Each named turn below is shown by a few rows before and after it. Which turns, in which order, take the first row of each later pair to the second? The first pair is answered.
k559 (before |-> after):
[-0.51 -1.28 -3.05  0.58  0.59 -0.72  2.02  0.52] |-> [ 0.23 -1.38 -3.30  0.52 -0.65 -0.35  1.35 -1.64]
[ 1.29 -0.84 -0.84  1.37  1.95  0.61 -0.34 -0.43] |-> [ 1.24 -0.28 -1.15  0.85  1.94  0.27 -1.23 -1.13]
[-3.35  0.14 -0.16  0.37 -3.56  0.35  3.38 -0.73] |-> [-3.05  1.70 -0.33 -0.79 -4.04 -0.33  1.71 -2.28]
k468 (before |-> after):
[ 0.50 -0.71 -1.45 -0.83  0.89 -1.24 -0.80 -0.17] |-> [ 0.92 -0.62 -1.27 -0.89  0.97 -1.01 -0.99 -0.14]
[ 1.52 -0.29  2.26  1.62 -0.43  2.47 -0.57 -1.21] |-> [-2.76  0.08 -0.48  3.21 -0.35  0.53  0.79 -0.40]
[-2.88  0.61 -0.20  0.78  0.81 -0.99 -0.71  0.64] |-> [ 0.07  1.76  1.61 -1.60  0.15 -0.42 -1.95  0.00]
k710 (before |-> after):
[-0.44 -1.45  0.87 -0.88  0.97  1.10  4.44  1.08] |-> [-0.88 -1.87  0.92  1.87  3.80  1.34  1.18  0.39]
[-0.73  1.72  1.13 -0.37 -1.81 -0.40  1.99 -0.03] |-> [ 0.22 -0.57 -0.77  1.27 -0.22  0.48  2.94  0.26]
[ 1.21  0.08  1.09 -0.72 -0.61  0.80 -1.56  0.69] |-> [ 1.76 -0.31  0.62 -0.98 -1.05  0.89 -0.37  0.83]
[ 1.11 -0.17  4.92 -0.29  0.04  1.60 -0.13  0.86] |-> [ 1.86 -1.50  3.57 -0.41 -0.28  2.15  1.71  1.23]
Now pairs of rows:
(2 to 3 turns a pair)
[-0.90  1.84 -0.90 -0.18  1.24 -1.83 -3.90 -0.23] |-> [-0.71  2.16  0.87 -1.93  0.56 -1.69 -1.25  2.94] | k559, k468
[ 0.52 -1.55 -2.46  2.53 -0.58  1.75  0.69 -2.75] |-> [-1.66  1.51 -2.70 -0.24  2.78 -1.68 -0.61  1.82] | k559, k559
[ 1.21  2.82  0.00 -3.59  0.60 -1.32 -2.27 -0.21] |-> [ 3.00  0.20  0.14 -0.81 -2.22  1.44 -0.93 -3.55] | k559, k559, k559
[ 0.51  0.24  0.19  0.88  1.08  0.29 -1.91 -0.66] |-> [-0.83  0.92 -0.03  0.06  1.58 -0.66 -1.11  0.74] | k559, k468
[ 2.12 -1.44  0.49 -0.56 -2.26  1.30  0.65 -1.70] |-> [ 1.51  0.75 -0.57 -1.56  0.79 -0.65 -3.06 -1.38] | k710, k559
[-0.29  0.43  0.51 -1.30 -1.60  0.01  1.58  0.77] |-> [-1.84  1.10 -0.16 -0.15  0.41 -1.11 -1.16  0.04] | k710, k710, k468
[ 0.11 -0.67 -1.53  0.67  2.31  0.24  1.10  2.53] |-> [-2.94  2.08 -0.44 -0.20 -0.21 -0.91  0.61  1.76] | k710, k559, k468
[ 2.15  0.73  2.66  0.22 -0.07  0.85 -2.70 -1.61] |-> [ 2.05  1.40  2.70 -0.51 -0.41  0.32 -2.78 -1.53] | k468, k468, k468
[-0.94  1.20  2.43  0.12 -1.67  0.49 -0.27 -0.71] |-> [-0.40  1.65  0.24 -2.41 -0.65 -0.96  0.34  0.71] | k710, k559, k559
[-1.82 -1.54 -0.39  3.47 -0.84  1.71  2.94  0.25] |-> [-2.36  0.79  0.78  3.09 -0.70  0.70 -2.13 -2.82] | k710, k559
[-1.16  2.03  2.92  0.11  0.74 -0.81 -2.47  1.23] |-> [ 2.36 -1.22  2.47  0.30 -0.39  1.55  1.64  1.91] | k710, k468
[-1.14  3.03  2.50 -1.29 -0.25 -1.87 -2.83 -1.97] |-> [-0.01  1.36  4.59 -1.05  1.66 -0.69 -0.66  2.14] | k559, k468
[-3.80  0.10  1.02  2.49 -1.98 -0.16 -0.44 -2.78] |-> [-1.64  2.28  2.56 -0.69  0.10 -1.19 -3.47 -1.59] | k468, k468, k559
[-2.72  2.29 -0.35  2.42  3.71 -2.17 -1.90  1.83] |-> [ 2.10  0.69  0.37 -1.40 -1.10  0.05  4.88  3.14] | k468, k710, k559
[ 0.78  0.38  1.01 -0.46  0.06  0.39  0.25  0.63] |-> [-0.31 -0.01  0.07  0.71 -0.68  0.46  0.94  0.03] | k468, k468, k559
[ 0.77 -2.08 -3.87  1.16 -3.14  0.20  4.65 -1.89] |-> [-1.26  0.42 -3.44  2.58  2.08 -1.92 -4.06 -3.43] | k710, k559
[-0.20 -1.23 -3.58  1.30  4.36 -1.11 -1.52  0.89] |-> [ 0.61 -1.52 -2.95  1.59  4.51 -0.54 -1.57  0.77] | k468, k468, k468
[ 1.91 -1.17 -2.81 -1.54  1.02 -0.31  2.78  1.09] |-> [ 0.62 -2.04 -1.79  2.39  3.50  0.35 -1.07 -0.04] | k710, k559
[-0.28  0.73  0.13 -0.50 -2.38 -0.18  0.88 -1.58] |-> [ 0.35  1.69  0.17 -1.42 -0.46 -0.70 -1.30 -1.27] | k468, k559
